One hidden turn or mirror swaps the rows below in pairs. Which row is each named row swapped with?
z_732: -.01,.12,-.30,-.03,-.10,.14,.06,.17,.09,.17,.19,.08,.10,.34,-.05,-.25
z_312: .33,-.09,.01,-.09,-.06,-.26,-.23,.16,.18,.18,.08,.03,-.03,-.01,.08,.09
z_235: .25,-.14,.22,.07,.03,.13,.18,.10,.16,-.01,.06,-.26,.21,-.28,.03,.05
z_582: -.05,-.06,-.13,-.19,-.15,-.19,-.06,-.16,.03,.05,.22,-.01,.10,-.29,.30,.14
z_468: -.10,.01,-.05,.09,-.02,.42,.15,-.13,.24,-.12,.25,-.03,-.26,.09,.04,-.04
z_329: -.09,.19,-.25,-.01,-.02,.12,-.09,.14,-.01,.13,.10,.17,.01,.25,-.01,-.38
z_89: -.13,-.11,-.01,-.25,.08,-.23,-.13,-.01,-.29,.04,-.04,.08,.17,-.02,.12,-.04
z_939: .00,-.11,.07,-.12,-.20,-.20,-.12,-.06,.31,.05,.15,-.06,.03,.20,.12,.28
z_554: .09,-.06,.20,-.30,-.17,-.35,-.11,.06,.16,.26,.05,-.11,-.04,-.04,.02,.08
z_901: .08,-.13,-.06,-.08,.02,.54,.15,-.12,.13,-.16,.32,-.02,-.05,.01,-.05,-.04
z_998: -.14,.08,.10,.03,.11,.11,.08,.17,-.05,-.05,-.16,-.13,.25,-.35,-.07,-.07
z_649: -.08,-.17,.13,-.13,.30,.26,.10,-.18,-.01,-.05,.07,-.30,-.06,-.19,-.02,-.04
z_73: .21,.13,.18,-.32,-.13,-.13,-.08,-.03,.07,.30,.23,.02,.05,.04,.26,-.06
z_82: -.03,.05,-.01,.09,-.05,.35,.23,-.24,.23,-.09,.16,.05,-.29,.06,-.03,-.01
z_433: -.07,.20,-.26,-.11,-.02,.13,-.03,.01,-.15,.13,.22,.22,-.22,.02,.04,-.21
z_954: .07,-.20,.22,.04,.09,.07,.23,.00,-.09,-.12,.19,-.16,.38,-.13,-.08,.05
z_995: .13,-.26,-.09,-.03,-.10,-.19,-.12,-.03,.09,.23,-.13,.02,.15,.29,.21,-.11
z_153: .01,-.29,-.15,-.22,-.03,-.20,-.09,.02,.21,.40,.10,-.14,.04,.15,-.01,-.11
z_779: -.09,.05,-.33,-.22,-.09,.08,-.10,.05,.05,.28,.17,.20,-.13,.07,-.18,-.14
z_676: .10,.05,.04,-.23,-.12,-.29,-.23,.03,-.01,.18,-.03,-.09,.10,-.20,.05,-.14
z_824: -.02,-.06,.20,.21,.25,.14,.05,-.11,.02,-.15,-.20,-.12,-.02,-.01,-.06,.04
z_810: .08,-.17,.06,-.07,-.38,-.17,-.09,-.08,.34,.07,.04,-.02,.12,-.10,.21,.01
z_148: .11,.21,.36,-.05,.23,.22,.17,.11,.04,.15,.13,-.12,.12,-.13,-.06,.01
z_540: -.13,-.22,.09,.01,.19,.19,.00,.14,-.01,-.15,-.03,-.17,.06,-.26,-.21,-.18
z_129: -.16,-.01,.07,-.01,.11,.07,-.01,.09,.22,-.05,.20,-.24,.39,-.21,-.22,.08
z_937: .10,-.05,-.09,.04,-.06,.39,.08,.02,.31,-.04,.44,.00,-.02,.20,-.10,-.12
z_971: -.09,.00,-.28,.01,-.13,.08,-.02,.09,.04,.31,.18,.17,.08,.25,-.20,-.27
z_655: .07,-.10,.33,-.19,.15,.14,.21,.18,-.06,-.05,.01,-.26,.17,-.19,.03,.02
z_467: .02,.19,-.06,.07,.00,.31,.16,-.25,.09,-.14,.19,.00,-.31,.01,.05,-.04
z_818: .13,.05,-.02,.19,-.02,.34,.17,-.17,.25,-.09,.24,.04,-.28,.07,.09,-.11
z_804: -.20,.05,-.32,-.12,-.09,.15,-.01,.12,.04,.20,.16,.13,.02,.28,.08,-.29
z_131: -.03,-.22,.10,-.16,-.19,-.22,.06,-.20,.05,.26,.16,-.06,.07,.03,.34,-.10
z_430: -.17,.10,-.13,-.07,-.09,.09,-.02,.05,.23,.27,.28,.13,.06,.24,-.26,-.21
z_70: .07,.12,-.03,.09,-.30,-.19,.06,-.09,.42,-.01,-.11,-.02,.12,.02,-.14,.05
z_815: -.20,.08,.05,-.04,.27,.10,.10,.19,-.17,-.10,-.06,-.09,.17,-.02,.07,.19
z_489: -.02,-.02,-.02,.04,-.05,.43,.12,-.31,.01,-.14,.28,.04,-.22,-.02,.06,-.08
z_914: .24,-.01,.21,-.05,.30,.17,-.05,.20,-.05,-.18,.04,-.13,.10,-.14,-.01,.03
z_773: .08,-.42,-.12,-.15,-.22,-.18,-.09,-.04,.18,.13,.10,.02,-.13,-.08,.11,-.16
z_832: -.04,.00,.00,-.05,.03,.41,.24,-.25,-.09,-.07,.27,.11,-.15,-.03,.18,-.12
z_957: -.24,-.01,.32,.08,.20,.10,.13,.00,.03,.11,.03,-.27,.16,-.11,-.20,-.06
z_151: .02,-.29,.24,.13,.05,-.01,.12,-.06,.29,-.03,.12,-.10,.10,.03,-.16,.27
z_448: -.16,.09,-.31,-.12,-.08,.12,.02,.07,.00,.17,.12,.16,.11,.29,.00,-.33
z_342: .02,-.03,.03,-.10,-.16,-.42,-.12,-.18,-.01,.17,.12,.02,.03,-.11,-.07,.08
z_335: .01,.11,-.06,-.05,-.05,.07,.18,.00,-.15,-.22,-.20,-.01,.27,-.14,.19,-.12

Swapped with z_954: z_342
Swapped with z_70: z_335
Swapped with z_312: z_914
Swapped with z_554: z_655
Swapped with z_235: z_676
Swapped with z_779: z_901

